(in the rows, 128 means zero)
The rows of M fall into 3 groups, which share some directions, and each row is roughly a mix of its group's hidden directions.
M:
[[166 112 117 124 137 130 183 117 132 140]
 [108 155 106 137  96  96 164 130 138 118]
 [ 92 148 125 149 113  94 142 166 129 136]
 [149 136 120 146 133 114 180 126 159 147]
 [138 137  96 148 107 114 178 126 108 138]
 [147 131 102 115 121 101 183 115 125 119]
 [111 167 155 114 122 110 100 119 159 111]
 [135 150 119 155 131 122 156 111 174 153]
 [ 89 152 138 142 109  93 114 152 148 135]
 [125 136 158 155 126 151  89 164 121 113]
 [138 101 126 131 124 157  94 137  80 125]
 [119 106 143 152 148 145 157  96 142 161]
 [130 119 110 152 128  96 183 127 123 142]
 [130 135 106 124 113  97 182 116 146 137]
 [174 111 118 113 133 155 142  90 128 117]
 [172  95 114 115 119 138 130 157  99 122]
 [ 98 109 135 127 135 135  73 126 102 117]
 [118 115 151 115 157 152  76 130 118 135]
 [115 171 138 109 119  94 131 111 157 107]
 [154 108 131 109 150 170 106 103 109 117]
 [144 103  84 135 137 127 159 110  97 124]
 [119 140 102 127 142  87 164 129 154 107]
 [146 139 134 107 117 123  76 146 124  95]
 [130 137 118 145 101  81 159 136 152 144]
 [134 110 146 102 135  96 177 148 125 120]
 [158  90 150 151 148 144 139 135 132 161]
 [114 123 152 131 153 162  88 152 106 121]
 [105 132 109  93 147 124 175 104 132 132]
 [103 106 113 162 141 157 133 142 106 160]
 [155  86 140 137 142 147 157 103 132 150]
 [144 138 114 114 130  99 154  81 138 102]
 [ 85 156 101 142 130 123  93 133 111 116]
 [146 144 149 134 132 163 104 117 169 151]
 [139 138 109 128 100  96 170 108 155 130]
 [ 94 156 116 137  96  88 135 133 145 124]
 [167 137 144 113 146 142 141 138 176 128]
 [107 143 139 111 152 105 116 122 179 109]
 [122 150 109 145 111 102 179 117 138 143]
 [137 128 134 118 116 141  77 170 114 115]
 [152 114 104 121 124 114 187 122 118 132]
 [109 100 132 129 143 137  75 131 100 115]
 [100 151 119 147 100  86 142 152 140 133]
 [164 104 147 107 160 149 134 106 146 145]
 [ 99 146 132 155 101  96 103 159 131 132]
 [141 124 142 146 161 129 126 121 184 144]
 [152 105 157 126 138 133 162  94 152 144]
 [151 122 116 166 105 105 154 161 114 139]
 [160 108 131 116 123 144  82 153 110 110]
 [ 99 125 170 110 129  94 153 125 147 144]
 [ 84 147 126 101 120 109 100 122 122  97]
 [149 128 141 158 127 139 156 117 154 173]
 [124 125 160 112 158 168  92 123 134 118]
 [103 139 157 102 139 128  86 122 158 114]
 [149 135 163 108 129 115 132  91 165 115]
 [ 91 172 139 122 114 114 107 156 142 123]
 [128 110 127  88 165 154 127  94 122 133]
 [105 136 146 113 136 142  70 120 143 116]
 [153  82 120 142 142 150 155 112 115 148]
 [152 102 131 152 128 122 174 134 114 159]
 [ 95 127 144 152 134 141 159 137 141 172]
 [157 116 131 100 151 147 160  94 149 131]
 [143 127 114 166 134 117 169 118 150 158]
 [149  97 148 117 167 158 105 128 116 146]
 [121 172 117 127 107 156  91 110 143 125]
 [ 99 141 128  91 125 119  96 132 120  88]
 [104 157 115 149  94  98 152 148 134 117]
 [159 105 153 113 164 165 125 118 134 136]
 [120 114 162 114 167 149  93 136 133 145]
 [130 123 162 126 143 153  72 131 135 125]
 [137 152 153 102 106 119  99 167 140 112]
 [129 121 104 131 122 120 189 143 114 147]
 [137 144 153 107 114 127  79 155 137 107]
 [135 129 168 124 146 135 121 122 180 149]
 [ 99 131 149  87 132 118  95 134 126  96]
 [163 107 154 113 125 146  83 141 128 116]
 [143 143 108 159 113 124 175 118 135 157]
 [ 85 159 108 128 107 101 155 133 130 116]]
One row of each group comes first, with its name. Which group is each row after those in?
[117 113 115 128 108 136 112 134  65 121]
<32>
[121 153 140 115 117 124  73 151 130 104]
<11>
[126 134  94 151 102 106 162 147  99 123]
<12>

[138 121  96  97 126 135 135  76 115 115]
<12>
[134 113 132 107 145 150  78 142 115  98]
<32>
[167 145 133 121 124 177 103 131 145 130]
<32>
[122 129 131 148 125  92 163 161 143 159]
<12>
[110 133 120 142 138 117 181  94 141 147]
<11>
[177 110 146 100 110 130 136 159 128 124]
<11>
